In the data rows, the value 128 means zero.
Every row has a hidden score. How much higher is the second row's score than the first row's in each pair? 6 means about the same, 12 much higher and 0 much lower.
np.array([113., 111., 109., 119., 104., 131., 155., 110.])
np.array([115., 112., 107., 193., 104., 105., 114., 203.]) ~ 8
np.array([113., 229., 109., 119., 105., 105., 114., 203.])
np.array([133., 108., 106., 115., 101., 101., 150., 107.]) ~ 7
np.array([111., 113., 109., 120., 154., 143., 116., 111.])
np.array([114., 215., 109., 120., 106., 105., 116., 192.]) ~ 4
np.array([112., 113., 215., 120., 105., 106., 210., 111.])
np.array([174., 112., 110., 120., 129., 104., 115., 113.]) ~ 0
np.array([113., 112., 110., 117., 160., 170., 115., 110.])
np.array([239., 111., 130., 116., 101., 105., 115., 109.]) ~ 0
np.array([115., 113., 132., 120., 108., 108., 136., 113.])
np.array([109., 109., 106., 116., 174., 162., 112., 108.]) ~ 6
np.array([149., 111., 109., 119., 134., 105., 115., 112.])
np.array([116., 118., 153., 122., 165., 110., 117., 115.]) ~ 9
np.array([200., 113., 109., 147., 105., 106., 114., 110.])
np.array([115., 220., 113., 120., 108., 109., 118., 213.]) ~ 10
np.array([114., 112., 109., 121., 195., 201., 117., 111.])
np.array([117., 116., 241., 120., 107., 108., 238., 115.]) ~ 10
np.array([113., 255., 109., 118., 104., 104., 114., 255.])
np.array([177., 112., 193., 119., 103., 106., 117., 111.]) ~ 5
np.array([116., 114., 112., 121., 159., 144., 115., 113.])
np.array([115., 146., 110., 119., 105., 105., 116., 171.]) ~ 6
np.array([111., 148., 104., 114., 100., 143., 111., 109.])
np.array([116., 113., 111., 121., 223., 226., 118., 112.]) ~ 7
np.array([107., 107., 104., 113., 169., 178., 110., 106.])
np.array([111., 157., 108., 117., 103., 104., 115., 169.]) ~ 6
np.array([109., 107., 104., 114., 130., 135., 110., 106.])
np.array([138., 112., 110., 120., 104., 107., 151., 112.]) ~ 5
np.array([215., 111., 136., 117., 103., 105., 114., 111.])
np.array([115., 113., 113., 118., 213., 202., 117., 113.]) ~ 12
np.array([112., 111., 107., 118., 211., 179., 114., 111.])
np.array([111., 112., 107., 117., 227., 215., 116., 112.]) ~ 6
np.array([129., 110., 107., 116., 103., 103., 150., 110.])
np.array([113., 112., 109., 119., 219., 210., 117., 111.]) ~ 7
np.array([109., 110., 106., 114., 131., 103., 135., 109.])
np.array([112., 111., 108., 119., 104., 123., 147., 111.]) ~ 6
np.array([115., 113., 109., 121., 149., 176., 117., 112.])
np.array([157., 117., 112., 125., 108., 112., 167., 116.]) ~ 5
np.array([114., 110., 108., 116., 149., 153., 116., 109.])
np.array([109., 242., 105., 115., 101., 101., 112., 208.]) ~ 4
np.array([111., 225., 108., 115., 102., 104., 114., 192.])
np.array([111., 255., 109., 116., 102., 104., 114., 255.]) ~ 6
np.array([109., 109., 106., 226., 103., 104., 113., 196.])
np.array([116., 255., 112., 120., 107., 107., 118., 255.]) ~ 1
np.array([137., 113., 111., 120., 105., 107., 150., 114.])
np.array([111., 110., 106., 118., 123., 117., 113., 109.]) ~ 7
np.array([113., 166., 111., 120., 104., 197., 117., 112.])
np.array([112., 112., 109., 132., 105., 106., 135., 110.]) ~ 9
np.array([184., 113., 174., 120., 106., 109., 117., 113.])
np.array([203., 108., 105., 116., 102., 105., 237., 109.]) ~ 7
np.array([111., 111., 157., 119., 136., 105., 114., 110.])
np.array([113., 113., 110., 119., 180., 174., 117., 111.]) ~ 5
np.array([166., 109., 179., 117., 101., 102., 112., 110.])
np.array([113., 111., 159., 117., 103., 105., 169., 111.]) ~ 10
np.array([112., 113., 143., 117., 104., 104., 139., 112.])
np.array([255., 106., 105., 116., 121., 101., 112., 107.]) ~ 0
np.array([160., 118., 114., 122., 108., 110., 153., 115.])
np.array([109., 180., 106., 114., 100., 191., 112., 107.]) ~ 6
np.array([111., 176., 107., 117., 103., 103., 113., 158.])
np.array([110., 143., 106., 116., 100., 101., 111., 160.]) ~ 7
np.array([108., 108., 133., 114., 118., 101., 111., 106.])
np.array([186., 112., 108., 154., 105., 105., 116., 111.]) ~ 1
np.array([114., 170., 108., 120., 103., 106., 116., 164.])
np.array([120., 107., 106., 116., 101., 113., 112., 108.]) ~ 6
np.array([146., 113., 173., 120., 107., 107., 114., 110.])
np.array([113., 111., 109., 225., 105., 107., 115., 218.]) ~ 11
np.array([171., 111., 174., 121., 105., 106., 114., 111.])
np.array([142., 107., 102., 113., 98., 100., 165., 105.]) ~ 8
np.array([117., 115., 220., 122., 106., 107., 210., 114.])
np.array([112., 112., 240., 118., 104., 105., 255., 111.]) ~ 8
np.array([144., 109., 153., 116., 101., 103., 115., 109.])
np.array([115., 112., 110., 120., 185., 159., 116., 113.]) ~ 8
np.array([112., 109., 107., 225., 104., 104., 116., 211.])
np.array([113., 110., 110., 117., 160., 144., 116., 110.]) ~ 2
np.array([112., 255., 108., 116., 103., 104., 114., 233.])
np.array([112., 110., 107., 117., 255., 255., 114., 110.]) ~ 8
np.array([200., 115., 114., 195., 108., 109., 117., 114.])
np.array([116., 115., 113., 121., 155., 148., 117., 114.]) ~ 10
np.array([113., 113., 111., 173., 105., 106., 116., 153.])
np.array([114., 113., 213., 120., 104., 105., 217., 111.]) ~ 8
np.array([127., 111., 110., 119., 106., 106., 138., 111.])
np.array([111., 110., 107., 118., 141., 138., 113., 109.]) ~ 6
np.array([110., 109., 108., 115., 124., 122., 112., 111.])
np.array([113., 112., 170., 166., 103., 105., 113., 109.]) ~ 8
np.array([112., 218., 108., 117., 103., 105., 114., 198.])
np.array([110., 110., 105., 115., 153., 199., 112., 107.]) ~ 7
np.array([117., 117., 114., 124., 132., 111., 146., 116.])
np.array([112., 112., 156., 117., 134., 104., 115., 108.]) ~ 6
np.array([112., 237., 108., 118., 104., 105., 114., 255.])
np.array([132., 112., 108., 118., 102., 105., 150., 108.]) ~ 7
np.array([219., 105., 102., 214., 98., 99., 107., 104.])
np.array([115., 213., 109., 120., 107., 109., 118., 193.]) ~ 10
np.array([109., 238., 108., 118., 102., 105., 113., 197.])
np.array([114., 112., 152., 121., 125., 108., 116., 113.]) ~ 9
np.array([195., 112., 109., 118., 132., 105., 115., 110.])
np.array([115., 115., 226., 122., 108., 107., 253., 112.]) ~ 12
np.array([112., 109., 108., 116., 166., 161., 113., 109.])
np.array([116., 113., 113., 120., 178., 146., 117., 114.]) ~ 6
np.array([109., 146., 107., 115., 101., 100., 112., 155.])
np.array([113., 255., 111., 119., 106., 107., 116., 255.]) ~ 5
np.array([115., 116., 114., 139., 109., 110., 118., 149.])
np.array([116., 218., 110., 121., 105., 106., 119., 205.]) ~ 4
np.array([114., 115., 150., 146., 107., 106., 117., 112.])
np.array([115., 114., 112., 121., 167., 191., 118., 114.]) ~ 5
np.array([112., 110., 159., 118., 104., 103., 167., 109.])
np.array([111., 111., 193., 117., 102., 103., 185., 109.]) ~ 7
np.array([199., 110., 192., 119., 105., 107., 116., 111.])
np.array([113., 113., 111., 122., 216., 222., 117., 113.]) ~ 11
np.array([113., 112., 238., 119., 107., 106., 255., 112.])
np.array([111., 106., 104., 115., 154., 175., 109., 110.]) ~ 1
np.array([108., 107., 104., 112., 157., 160., 110., 105.])
np.array([120., 109., 105., 114., 101., 103., 135., 108.]) ~ 6
np.array([118., 117., 113., 123., 161., 144., 121., 116.])
np.array([114., 176., 108., 116., 105., 103., 115., 164.]) ~ 5
np.array([114., 142., 110., 119., 106., 149., 115., 112.])
np.array([130., 115., 113., 120., 107., 108., 145., 113.]) ~ 7
np.array([112., 112., 108., 241., 103., 103., 113., 250.])
np.array([112., 162., 109., 116., 101., 104., 113., 151.]) ~ 1
np.array([108., 108., 163., 157., 99., 102., 112., 107.])
np.array([115., 181., 110., 120., 106., 173., 116., 111.]) ~ 2
np.array([115., 180., 111., 122., 107., 109., 119., 193.])
np.array([114., 113., 111., 121., 242., 255., 117., 114.]) ~ 7
np.array([116., 112., 150., 120., 107., 108., 149., 114.])
np.array([117., 114., 113., 120., 170., 168., 118., 115.]) ~ 5
np.array([110., 200., 105., 117., 102., 103., 113., 185.])
np.array([111., 109., 255., 255., 102., 104., 111., 109.]) ~ 12
np.array([126., 110., 178., 117., 101., 101., 110., 107.])
np.array([157., 110., 108., 154., 101., 104., 114., 109.]) ~ 4
np.array([109., 110., 107., 115., 210., 195., 114., 109.])
np.array([115., 215., 113., 120., 108., 108., 117., 220.]) ~ 4
np.array([134., 114., 169., 121., 106., 107., 115., 111.])
np.array([144., 108., 105., 137., 101., 102., 112., 106.]) ~ 5
np.array([114., 113., 175., 122., 108., 108., 169., 113.])
np.array([113., 111., 109., 119., 177., 214., 116., 111.]) ~ 4
np.array([111., 111., 210., 118., 102., 106., 218., 110.])
np.array([113., 198., 109., 121., 105., 180., 115., 112.]) ~ 0
np.array([108., 108., 104., 114., 158., 139., 111., 105.])
np.array([151., 112., 112., 129., 108., 108., 117., 112.]) ~ 4
np.array([111., 109., 186., 117., 104., 106., 182., 109.])
np.array([114., 112., 173., 119., 104., 106., 179., 111.]) ~ 6
np.array([111., 110., 108., 117., 232., 211., 112., 109.])
np.array([116., 115., 174., 120., 110., 109., 201., 113.]) ~ 8
np.array([109., 107., 106., 159., 100., 101., 110., 158.])
np.array([110., 108., 106., 113., 228., 226., 112., 109.]) ~ 4
np.array([111., 112., 108., 118., 141., 143., 113., 111.])
np.array([112., 109., 130., 116., 125., 105., 112., 109.]) ~ 6
np.array([111., 109., 215., 117., 103., 102., 224., 108.])
np.array([170., 111., 108., 118., 103., 106., 167., 113.]) ~ 0
np.array([109., 108., 105., 116., 222., 218., 111., 106.])
np.array([123., 108., 105., 113., 124., 101., 112., 108.]) ~ 5
np.array([202., 112., 201., 118., 104., 106., 117., 112.])
np.array([107., 232., 105., 113., 100., 100., 111., 200.]) ~ 9
np.array([146., 113., 111., 118., 140., 105., 116., 112.])
np.array([112., 112., 167., 119., 124., 104., 116., 111.]) ~ 9
np.array([133., 109., 106., 114., 109., 103., 112., 108.])
np.array([151., 111., 108., 117., 119., 104., 112., 109.]) ~ 5
np.array([114., 115., 111., 121., 177., 161., 115., 112.])
np.array([192., 109., 167., 115., 101., 103., 112., 107.]) ~ 1
np.array([122., 109., 106., 125., 103., 103., 113., 108.])
np.array([107., 107., 144., 113., 119., 100., 110., 106.]) ~ 7
np.array([111., 255., 108., 117., 103., 104., 114., 255.])
np.array([109., 107., 104., 188., 99., 102., 112., 163.]) ~ 10
np.array([111., 109., 106., 118., 227., 211., 114., 110.])
np.array([110., 246., 106., 115., 102., 102., 112., 255.]) ~ 4
np.array([117., 115., 111., 122., 214., 207., 118., 114.])
np.array([181., 112., 157., 117., 104., 105., 117., 112.]) ~ 2
np.array([111., 110., 107., 117., 255., 239., 115., 109.])
np.array([112., 113., 246., 255., 104., 104., 116., 111.]) ~ 10
np.array([161., 144., 107., 115., 103., 102., 113., 110.])
np.array([109., 110., 107., 208., 101., 102., 111., 195.]) ~ 12
np.array([230., 112., 110., 203., 107., 109., 118., 114.])
np.array([112., 180., 109., 119., 103., 105., 114., 191.]) ~ 11
np.array([114., 241., 111., 119., 105., 107., 116., 238.])
np.array([160., 111., 107., 117., 103., 103., 152., 111.]) ~ 5
np.array([111., 110., 108., 197., 101., 103., 114., 194.])
np.array([255., 112., 255., 117., 103., 104., 115., 109.]) ~ 0
np.array([246., 111., 106., 148., 105., 105., 116., 109.])
np.array([112., 152., 109., 119., 103., 105., 114., 166.]) ~ 12
np.array([177., 107., 102., 132., 98., 99., 110., 103.])
np.array([113., 112., 109., 118., 174., 181., 115., 111.]) ~ 10
np.array([169., 113., 175., 120., 104., 104., 114., 112.])
np.array([116., 115., 112., 120., 175., 146., 117., 113.]) ~ 9
np.array([111., 202., 106., 117., 102., 103., 113., 215.])
np.array([111., 134., 107., 118., 103., 103., 115., 149.]) ~ 7
np.array([112., 111., 106., 116., 150., 149., 116., 110.])
np.array([129., 166., 111., 121., 107., 106., 118., 112.]) ~ 4
np.array([107., 108., 255., 113., 101., 100., 255., 106.])
np.array([137., 112., 108., 118., 103., 106., 142., 110.]) ~ 0
np.array([110., 108., 156., 170., 100., 101., 111., 107.])
np.array([112., 112., 162., 118., 158., 106., 116., 111.]) ~ 5
np.array([111., 109., 162., 117., 101., 103., 146., 110.])
np.array([108., 109., 217., 114., 100., 102., 234., 107.]) ~ 9
np.array([106., 233., 101., 114., 101., 99., 109., 223.])
np.array([113., 111., 109., 229., 102., 106., 114., 186.]) ~ 11
np.array([107., 255., 104., 115., 100., 100., 111., 255.])
np.array([107., 115., 107., 113., 97., 98., 108., 105.]) ~ 7
np.array([114., 109., 159., 119., 104., 105., 194., 110.])
np.array([144., 115., 112., 123., 110., 108., 166., 116.]) ~ 3
np.array([108., 106., 103., 113., 167., 165., 109., 106.])
np.array([206., 108., 236., 118., 101., 104., 114., 108.]) ~ 1
np.array([107., 157., 103., 113., 97., 99., 108., 149.])
np.array([112., 110., 179., 118., 103., 103., 174., 110.]) ~ 9
np.array([144., 109., 170., 115., 101., 101., 112., 107.])
np.array([114., 112., 108., 118., 250., 238., 116., 111.]) ~ 8
np.array([110., 108., 107., 116., 156., 147., 111., 107.])
np.array([113., 112., 108., 119., 252., 204., 117., 111.]) ~ 6
np.array([113., 111., 111., 119., 141., 159., 115., 109.])
np.array([115., 114., 109., 238., 104., 107., 116., 231.]) ~ 10
np.array([107., 106., 133., 113., 99., 102., 125., 107.])
np.array([115., 202., 112., 122., 106., 108., 115., 184.]) ~ 4
np.array([187., 114., 111., 121., 130., 107., 118., 114.])
np.array([113., 110., 148., 118., 123., 107., 117., 111.]) ~ 11
np.array([112., 110., 223., 201., 103., 105., 114., 111.])
np.array([112., 156., 106., 118., 103., 105., 114., 155.]) ~ 2
np.array([116., 214., 112., 121., 107., 108., 116., 201.])
np.array([111., 110., 106., 176., 100., 102., 111., 184.]) ~ 10
np.array([109., 110., 106., 114., 99., 127., 134., 108.])
np.array([192., 111., 108., 118., 165., 104., 116., 111.]) ~ 1
np.array([112., 111., 255., 118., 103., 103., 255., 110.])
np.array([201., 109., 106., 117., 139., 104., 112., 108.]) ~ 0
